One turn sends every row of this set to another row. A few are shown first. Where does it send the rows asked after them?
teti: [  6.1 -11.5 -16.5  -0.2  16.3  14.2  -3.3  21.0 -10.0   4.3  14.7  -0.6]
tize: [-10.5 -17.8 -11.2   3.1  26.2 -13.6  -2.8  -1.0 -19.5  19.0  -9.8   2.6]
Gosu: [  2.9  -1.9 -17.8   3.9 -21.8 -10.5  12.3  -4.1 -10.0 -13.4  -6.6  -7.3]
Zuke: [-13.7 -15.1 -33.4  22.0  -6.0 -16.8  -0.2  -7.6  -5.6   1.1   3.6 -17.1]
balat: [ -7.0  10.9   6.3  -4.2  -5.7  13.2  -9.4  -3.2 -18.6  -6.5  11.4   7.1]
suned: [  3.4 -16.3 -30.9   5.8 -15.0 -10.1   3.8  -0.2  -0.8  -5.0  16.3  -6.0]
Kesu: [-28.5 -14.5 -15.4  -3.0  15.2  -4.0  16.8   0.4  -7.2   7.0   0.2  -6.6]
vosar: [ 15.1 -18.7 -18.4  13.1  -8.5   6.8   7.7 -18.7  -9.3   4.8  -1.3 -10.5]
zad: [-18.2  -7.8   0.6   9.4  -5.2  13.0   9.5 -15.5 -11.9 -13.3   3.6   5.6]
ruz: [  7.8   2.6 -27.7  -4.3  14.5  -5.9  -4.9 -13.7 -19.8  -3.8 -15.3   2.0]
sep: [ -3.4  -1.2  15.4  18.7   1.1   7.3  -5.0  -5.0 -24.2  15.4  16.9   2.6]
pume: [ -6.1   3.3 -25.6   2.4 -18.1 -28.7  -8.6  -0.3 -17.7  -0.5   9.7 -12.4]
Gos: [-19.6  18.2 -15.1   0.7  16.3   1.5  -1.3  -4.9 -16.5   7.3  24.8 -14.0]
simos: [  3.4 -18.3  -9.8  16.4  22.3   5.4   9.6   0.6 -11.9  22.6   3.9   0.1]
dito: [-24.7   1.6  -5.6  -4.4   8.1  -0.4   7.0 -13.3 -19.7  -0.9 -13.6 -12.0]
kef: [-13.7   6.6 -16.5 -22.0  11.7  -3.6   0.1   8.7 -10.9   0.7  -1.3  -8.0]
funip: [ -7.6   9.9 -10.0   1.5  -6.1  -7.1   4.6  -9.2 -10.7  -8.0  35.9  -4.4]
masid: [-13.3   9.9  -4.8  20.2   1.4 -12.4 -19.2  10.0 -22.4   9.0  22.5   4.9]
muv: [ -9.8   8.5   0.4  25.6  -7.2 -19.6  -6.9  -9.7 -25.7  15.1  -0.7   0.6]
liv: [-16.0  -6.9   9.1  -1.6  -7.5  -9.6 -14.6 -17.4 -14.4   1.5   5.4   5.9]
Sesiz: [ 11.7   3.4 -15.1   4.2  22.4  -6.9  -4.5  18.6 -20.4  19.3   1.1  -1.4]
Nobeb: [-15.1  -9.4 -28.4   1.1  18.3  -5.2  -9.8  15.5  -7.4  16.8  -0.2  -8.8]
Vomu: [ -2.1  11.4 -27.5  19.6 -10.9 -16.9  10.6   3.1 -23.3  10.6  -5.0 -15.5]
meke: [  7.4  -4.9 -27.7   8.4  12.3 -28.8  -3.4  -0.4 -13.7  -2.5   1.6  11.8]
tepo: [ -1.8  14.6 -16.1   3.5  23.8  13.9  -9.3 -11.7 -23.1   8.8   0.5  -3.9]
lurug: [ 29.0  -0.5 -13.3   4.7 -10.8  -6.9  -1.2  -4.0 -24.0   2.1   0.4  -3.9]
zele: [-19.2 -16.5  -5.2 -13.8  11.7  -4.4 -14.3   6.1  -4.2   1.2  12.3   0.7]
banat: [-15.1   4.7 -21.2  31.9  -1.5  -4.6   2.9  10.0  -5.5   5.1  23.8 -10.5]
bef: [-22.3  -0.1 -12.4  17.8   2.2 -28.6   4.3  10.8 -13.0  11.5  10.8 -10.8]
ridok: [ 19.4 -27.3 -12.2   6.3   3.7  -1.8  -2.8  -6.3 -13.5   7.4   5.2  11.3]
Rulad: [ 19.0  -5.7 -11.2  24.4   4.8  10.3  -5.1   9.4 -16.4   6.6  -2.3   8.7]
Nanef: [ 15.4   2.6 -26.6   6.2  -5.6  10.4  14.3  12.4 -17.1  -0.3   0.8 -12.1]
pom: [-14.8  -8.7  -6.5  41.6   4.6  -2.4  -5.4  -2.8 -15.8   1.6  11.4   2.8]
Rur: [-12.4  14.1   2.8  26.7  -1.1  15.0   5.3  -7.7 -19.5  -2.1   7.1  -7.3]
metuk: [ 11.3  -0.1  -8.8  17.5  -1.3 -20.2   1.3  -2.7 -13.5  -5.3  28.3  13.5]
Mikag: [-13.6  -8.0  -9.2 -18.2 -10.4  10.5  -2.1 -14.6 -12.6  -0.7   0.8 -11.3]

kef -> balat
Vomu -> Nanef
Now these:
dito -> Rur
bef -> Gosu
meke -> ruz
Zuke -> vosar

